In the rows, 128 means zero.
The rows below fall into families. The same turns and mirrors carry the whole set onto itself and the rows of a family onto each other. For each named row, which other rows are in its family? Write them in the order they are listed.
These 36 rows form 6 families of 6 rows each.
q675: [141 103 103 129 112 152 114 177 147 146 157]
q629: [139 126 126  86 154 145 115 115 179 132 151]
q804: [149 148 130 134 119 147 138 164 166 150 148]
q210: [177 117 162 105 128 131 135 123 141 104 147]
q749: [143 128 158  99 152 146 121 110 164 108 150]
q102: [121 128 141 125 149 178 125 127 141 148 117]
q773: [125  97 124 125 142 148 115 103 132 152 127]
q734: [171  78 116 129 145 145 104 150 133 102 127]
q771: [127  99 138  99 155 137 134 163 121 104 157]
q592: [152  89 121 107 112 173 104 143 179 117 125]
q239: [133 107 165 125 141 164 126 139 115 116 160]
q192: [154  99 111  97 159 154 126 149 136 115  98]
q974: [162 130 135 124 119 163 148 138 171 164 143]
q885: [128 111 149 131 123 190 118 142 165 125 126]
q336: [148  84  98  87 134 146 106 146 146 143 160]
q809: [149  82 133 118 132 137 108 100 130 120 126]
q801: [184  95 118  97 155 160 119 131 134 137 166]
q931: [141 128 153 134 160 143 136 158 141 120 173]
q781: [133 128 142 148 117 166 118 156 154 121 113]
q702: [155 108 107 123 107 149 104 158 171 119 113]
q698: [142 130 127 103 150 114 160 140 140 142 127]
q903: [173  90 121  92 129 149 104 126 154 106 115]
q373: [192 113 146 117 107 150 140 135 168 125 141]
q222: [141 112 129 111 166 163 134 150 128 119  98]
q331: [137  86 116 117 105 150 122 149 155 153 169]
q701: [142  89 157 133 103 154 129 144 138 122 169]
q950: [137 126 105 122 147 124 124 134 175 148 118]
q710: [164 105 106 102 151 124 119 162 164 124 172]
q265: [124  97 115  90 156 136 131 166 131 123 157]
q535: [155 122 152 136 140 120 128 127 155  99 117]
q157: [130 105 115 148 162 165 118 154 130 145 129]
q778: [181 127 136 122 106 130 128 161 166 111 146]
q976: [153 104 144 143 109 152 119 171 131 109 157]
q797: [142 132 115 100 141 142 137 131 160 172 149]
q597: [164 112 142 117 163 173 131 130 121 143 167]
q446: [160 119 134  98 143 106 155 137 138 120 125]

Which other rows belong to the same family as q702? q675, q804, q781, q778, q976
Which other rows belong to the same family as q192? q771, q698, q222, q265, q446
Which other rows belong to the same family as q210? q102, q239, q336, q903, q797

The rows below fall into families. The same turns and mirrors carry the whole set onto itself and the rows of a family onto each other. For each named row, which other rows are in its family? Write them in the order they are listed.
These 16 rows form 4 families of 4 rows each.
q910: [ 86 114  93 129  87 104 118 127 120 104 143 158  99  92 106 162 131 136
 108 138 105 123 118 118 157  91 168]
q750: [ 84  94 147 148 116 122 138  91 132  75 102 194 131 129 107 134 143 166
 131 131 142 140 116 133 130 120  86]
q350: [ 77 101  95 127 101 102 131 113 101 101 144 168  89  88 118 152 144 125
 117 132 108 124 110 130 141  94 182]
q431: [ 89 120 123 163  78 140 108 116  81 106 140 176 145  83 118 144 133 127
 153 134 119 126 182 136 132 124 172]
q589: [ 75 131 136 147  76 142 108 118  64 117 148 179 137  85 128 149 145 134
 144 123 123 146 167 137 122 120 155]
q283: [ 72 116 137 149  92 131 110 126  64 102 150 190 135  86 150 148 153 126
 137 131 133 132 167 138 141 121 172]
q237: [117 103 114 110 137 136 148 110 124 120 137 195 111 113 141 118 126 182
 165 147 146 118 155 104 163 114 113]
q335: [ 83 112 150 150 110  99 136  87 131  93 118 174 121 137 111 123 117 172
 127 124 144 116 114 123 117 132  95]
q661: [ 67  97 140 146  86 135 123 125  69  91 136 180 138  83 130 142 137 130
 151 142 128 124 185 137 131 122 170]
q426: [112 109 123 118 121 131 158  99 138 118 148 202 112  93 166 127 141 168
 183 143 147 127 137 121 140 122 110]
q649: [ 78  97 147 150 101 106 138 102 126  99 107 183 143 129 114 144 139 173
 128 122 147 130 112 115 109 132  92]
q777: [ 91 110  84 147 105 101 114 123 125  99 140 172 111  94 115 158 136 126
 109 148  98 138 134 135 138  84 170]
q753: [ 99 120 142 162 121 115 124  79 128  89 106 189 129 138 102 130 137 168
 122 119 152 127 118 133 126 119 101]
q868: [ 95  92  95 135 121 106 117 120 118 106 144 168  90  90 107 150 141 128
 119 146 116 131 129 124 126  78 181]
q492: [115 123 128 116 119 127 143 104 142 114 148 188 114 105 163 126 128 184
 160 147 160 110 148 109 151 121 109]
q166: [118  92 127 126 118 141 151 108 128 106 148 200 106 107 140 123 125 170
 186 141 143 125 140 110 158 128 101]

Which other rows belong to the same family as q431? q750, q350, q492
Which other rows belong to the same family as q661? q910, q426, q753

The rows below fall into families. The same turns and mirrors carry the whole set onto itself and the rows of a family onto each other. For each named row, which other rows are in its family? Write them in the order they are listed.
These 15 rows form 5 families of 3 rows each.
q751: [106 156 155  99 102 101 167 139 124 123  90 186  83 119  89 134 126 115
 141 105]
q676: [170 133 146 142  71 117 155 112 118 173 145 183  92 114 102 111 147 130
 129 171]
q742: [125 173 135 110 114 131 172 139 111 117 107 180 102 103  72 145 121 115
 125 130]
q333: [109 152 111 126  85  92 124 111 117 134 116 179  99 147 152  89 136 136
 164 121]
q920: [122 149  87 125 101 111 104 121 117 139 126 169  97 131 145  79 124 122
 140 133]
q11: [119 155 105 143  95 103 120 117 107 130 116 170 102 146 161  92 130 134
 152 124]
q951: [172 161 134 141  89 127 159 108 107 156 149 183 101 134 104 118 157 130
 130 180]
q244: [171 139 155 124  82 127 147 114 127 163 145 181  80 117 100  99 143 114
 121 177]
q334: [123 153 141  99 120 117 143 155 121 125 102 174  81 104  80 125 114 103
 119 114]
q269: [111 160 153 110 108 118 168 142 118 115  87 178  88 108  93 137 114 111
 130 109]
q953: [156 141 168 125  70 106 167 104 126 163 130 193  80 139 109 112 160 125
 141 162]
q930: [123 147 140 112 108 113 159 153 115 133 100 178  92  92  72 141 115 116
 124 110]
q785: [117 145  85 139  93 101 113 126 108 141 122 170 110 122 141  93 121 139
 150 120]
q425: [163 143 159 137  76 120 171 104 120 164 129 188  84 134 113 118 156 118
 126 173]
q635: [122 174  92 136 106 116 120 124  99 115 129 166 118 132 137 100 123 140
 153 129]

Which other rows belong to the same family as q751? q333, q953
Which other rows belong to the same family as q11? q269, q425
Which other rows belong to the same family as q334? q920, q244

The rows below fall into families. The same turns and mirrors carry the whole set onto itself and the rows of a family onto each other. For each named row, which other rows are in its family? Write them in the order they are listed.
These 30 rows form 10 families of 3 rows each.
q424: [130 112 125 132 154  91 178 127  96 118 126  81  86 116 137 114 119 156]
q562: [103 140 118 119 157 131 139 121 140 113 149  96  86 132 169  64 177 161]
q933: [157 152 103 121 192 122 162 134 139 137 143 109 125 121 126  93 194 128]
q536: [145 112  88 129 150 108 165 118 116 155 125 144 106 113 144  75 165 120]
q343: [108  96 141 125 151 145 165 139 125 130 167  90  78 118 114 103 164 128]
q787: [149 131  89 139 170 122 165 157  87 123 162  92 138 130 153  99 183 120]
q423: [150 122 112 148 115 100 134 153  96 159 145 117  94 146 138 108 156 166]
q983: [134 115 125 112 175 135 136 115  98 138 182 110 116 105 153  71 132 174]
q270: [165 130  96 127 169 112 156 120 118 144 129 153 100 118 146  94 167 112]
q826: [133 123 139 119 194 145 131 124 108 111 174 117  97 113 150 103 126 154]
q212: [ 99  95 131 124 170 141 146 125 110 121 164 105  99 106 145  84 120 158]
q992: [163 134 145 113 177 144 147 132 116 131 188 103  86 123 124 112 177 134]
q537: [136 112  97 136 160 115 164 126 126 137 117 148  92 118 140  96 158 104]
q146: [149 137 121 156 193 117 124 105 102  98 136 102  90 121 133 115 152 162]
q139: [166 138 129 125 173  92 165 123  91 116 138  90  89 121 143 125 127 157]
q500: [128 115  86 144 157 121 173 158  89 126 155  86 137 126 149  91 178 119]
q109: [157 124 116 122 152  84 173 117  84 138 140  82 104 113 143  95 129 173]
q400: [149 127 103 149 167 105 130  93  89 131 144  92 113 111 137  74 158 187]
q557: [136 117 118 154 119 105 137 159 104 145 137 118  84 148 134 121 150 155]
q264: [119 128 106 133 182 127 173 143 151 125 125 102 112 119 118  99 183 116]
q630: [158 132 120 149 129 104 129 155 100 146 145 123  87 150 138 126 155 157]
q95: [133 121 141 122 139 114 101 154 129 147 139  87 109 127 134 128 154 135]
q316: [141 109 126 110 143 133 160 123 107 163 187  89 104 112 123  70 178 155]
q121: [128 127  92 124 166 117 175 132 139 152 135  97 131 113 122  68 191 137]
q608: [112 148 123 119 166 133 135 123 141 107 151 100  82 135 170  74 177 156]
q37: [150 128 135 115 137 109  98 147 121 160 148  88 121 125 139 116 160 146]
q988: [127 112 133 120 125 109 106 149 124 161 140  82 119 122 135 110 155 145]
q203: [132 123  95 146 170 127 169 163  94 111 153  91 128 131 149 109 176 109]
q927: [117 149 118 115 162 131 135 119 136 116 155  99  90 133 172  64 181 164]
q955: [106 102 112 163 162 114 141 107 104 109 122  88  92 112 127  92 144 167]

Which other rows belong to the same family as q557? q423, q630
Which other rows belong to the same family as q139? q424, q109
Which other rows belong to the same family as q988? q95, q37
Which other rows belong to the same family as q826? q983, q212
Which other rows belong to the same family as q400? q146, q955
Which other rows belong to the same family as q933? q264, q121

